Look-ups in named tables: a row name and a column name give one cell, copied from the table.

zef
         dak  lun  logarur
gusine   106  126      228
kefarib   98  104       81
mumi     156  130      212
sevisab   26  101       57
tazot    154  127      123
lema      32  106      122
zit      110  104       66
sozizur  174  119       44
gusu     150  109        5
komes    148  122      199
tasu     150  131      196

sevisab, lun: 101
komes, lun: 122
sevisab, dak: 26
tasu, logarur: 196
tazot, dak: 154
mumi, lun: 130
gusine, logarur: 228
zit, dak: 110
komes, dak: 148
kefarib, lun: 104
lema, lun: 106
gusu, lun: 109
mumi, dak: 156
tasu, dak: 150
Row with the largest dak: sozizur

tup.tsv
	lav	tetiv	lavufo	zin	nogaf
tem	35	35	73	26	50
minura	33	59	63	9	46
sir	44	53	83	6	53
vem	56	57	68	24	45
tam	37	41	63	37	57
mapuzat	38	62	73	74	84
lun	52	46	62	35	50
pegep	41	56	53	18	52
bibukik	49	39	75	62	72
tanam	23	70	56	43	69

tanam, lav => 23
minura, lav => 33
minura, tetiv => 59
tanam, zin => 43
lun, lav => 52
tem, tetiv => 35
tanam, tetiv => 70
lun, nogaf => 50
bibukik, zin => 62
vem, lavufo => 68
tam, nogaf => 57
pegep, zin => 18
vem, tetiv => 57
tem, lav => 35
vem, lav => 56
bibukik, tetiv => 39
sir, zin => 6

bis =
	lop	dov	gudufo	daf	boro	det
vor	13	180	105	124	113	123
pef	184	127	189	65	130	111
pagabi	146	108	115	134	165	124
gopev	214	115	231	14	114	94

dov of pef is 127
det of pef is 111
det of gopev is 94
lop of gopev is 214
lop of pef is 184
boro of pef is 130
boro of gopev is 114
gudufo of pagabi is 115
dov of gopev is 115
gudufo of vor is 105
daf of vor is 124
lop of vor is 13
gudufo of gopev is 231
dov of vor is 180
boro of pagabi is 165
det of pagabi is 124
dov of pagabi is 108
Which row has the largest dov? vor

binobod =
,lemaled,zunu,kubupa,sov,tov,kapo
zik,0.029,-0.361,-0.416,0.682,-0.253,0.274
zuribu,-0.660,-0.553,-0.100,-0.421,-0.402,0.274
nin,-0.978,-0.410,0.405,-0.432,-0.522,0.274

What is the tov of nin in binobod? -0.522
What is the tov of zuribu in binobod? -0.402
What is the kubupa of nin in binobod? 0.405
What is the kubupa of zuribu in binobod? -0.100
What is the sov of zuribu in binobod? -0.421
What is the kapo of zuribu in binobod? 0.274
What is the lemaled of nin in binobod? -0.978
What is the lemaled of zik in binobod? 0.029
What is the tov of zik in binobod? -0.253
What is the zunu of nin in binobod? -0.410
What is the zunu of zik in binobod? -0.361

bipiv =
	vos	fekibu	zek	nakov	gutipev	tifaru	zuzo	bif	zorev	bolopu
folofa	202	126	102	203	40	197	187	52	148	26
ludupi	112	86	67	81	158	81	117	165	134	145
lonopu	118	71	80	65	141	72	136	125	163	114
sel	157	151	118	164	67	161	153	53	134	62
bigena	113	53	74	47	188	40	143	171	173	138
siferik	128	74	71	98	144	101	122	163	126	129
renusuv	73	138	180	82	150	66	95	85	105	114
situ	90	120	108	111	87	135	53	108	65	127
rorisi	119	69	73	80	154	82	123	162	139	132
suko	107	126	86	128	95	137	81	133	88	134
zenaras	92	144	98	117	110	125	73	121	77	143
rir	89	147	112	112	122	113	81	117	84	141
meza	174	144	102	171	72	164	173	63	152	57
sadisa	139	64	82	77	157	68	166	138	183	105

What is the gutipev of meza in bipiv?
72
What is the bolopu of meza in bipiv?
57
What is the fekibu of sel in bipiv?
151
What is the bif of folofa in bipiv?
52
What is the tifaru of lonopu in bipiv?
72
What is the bif of zenaras in bipiv?
121
What is the zek of sadisa in bipiv?
82
What is the nakov of situ in bipiv?
111
What is the vos of siferik in bipiv?
128
What is the zuzo of rir in bipiv?
81
What is the bif of sel in bipiv?
53
What is the zorev of sadisa in bipiv?
183
What is the nakov of lonopu in bipiv?
65
What is the tifaru of ludupi in bipiv?
81
What is the vos of sadisa in bipiv?
139
What is the bolopu of rorisi in bipiv?
132
What is the vos of folofa in bipiv?
202
What is the bif of situ in bipiv?
108
What is the zorev of siferik in bipiv?
126
What is the tifaru of suko in bipiv?
137

muzadiz.tsv
	latuf	keso	rorevo	dod
bubim	0.2	0.5	0.4	0.0
zof	0.6	0.2	0.5	0.3
difus	0.5	0.1	0.7	0.4
zol	0.6	0.5	0.4	0.7
dopa	0.4	0.7	0.3	0.6
benuk	0.2	0.6	0.5	0.3
kopeva	0.5	0.7	0.4	0.9
sim	0.3	0.7	0.5	0.6

latuf of zol: 0.6
latuf of sim: 0.3
rorevo of dopa: 0.3
keso of zof: 0.2
dod of dopa: 0.6
dod of kopeva: 0.9
dod of sim: 0.6
rorevo of difus: 0.7
latuf of zof: 0.6
keso of dopa: 0.7
keso of sim: 0.7
dod of zof: 0.3
keso of zol: 0.5
dod of bubim: 0.0
rorevo of bubim: 0.4
dod of difus: 0.4
rorevo of sim: 0.5
latuf of bubim: 0.2

mora =
         vob   zol  sisene
lop     0.43  0.14    0.55
dev     0.36  0.30    0.58
mez     0.50  0.16    0.58
daz     0.39  0.31    0.60
savek   0.23  0.34    0.03
kan     0.50  0.29    0.31
bida    0.44  0.81    0.29
ran     0.39  0.26    0.56
zuviku  0.56  0.77    0.27
sebu    0.44  0.25    0.36
punu    0.40  0.28    0.60

What is the sisene of savek in mora? 0.03
What is the zol of bida in mora? 0.81
What is the zol of savek in mora? 0.34
What is the zol of daz in mora? 0.31
What is the vob of kan in mora? 0.50
What is the zol of lop in mora? 0.14
What is the zol of ran in mora? 0.26
What is the sisene of zuviku in mora? 0.27
What is the vob of zuviku in mora? 0.56
What is the vob of ran in mora? 0.39
What is the vob of dev in mora? 0.36
What is the zol of punu in mora? 0.28
What is the sisene of ran in mora? 0.56
What is the zol of zuviku in mora? 0.77
What is the vob of bida in mora? 0.44
What is the vob of punu in mora? 0.40
What is the sisene of sebu in mora? 0.36
Which row has the largest vob? zuviku

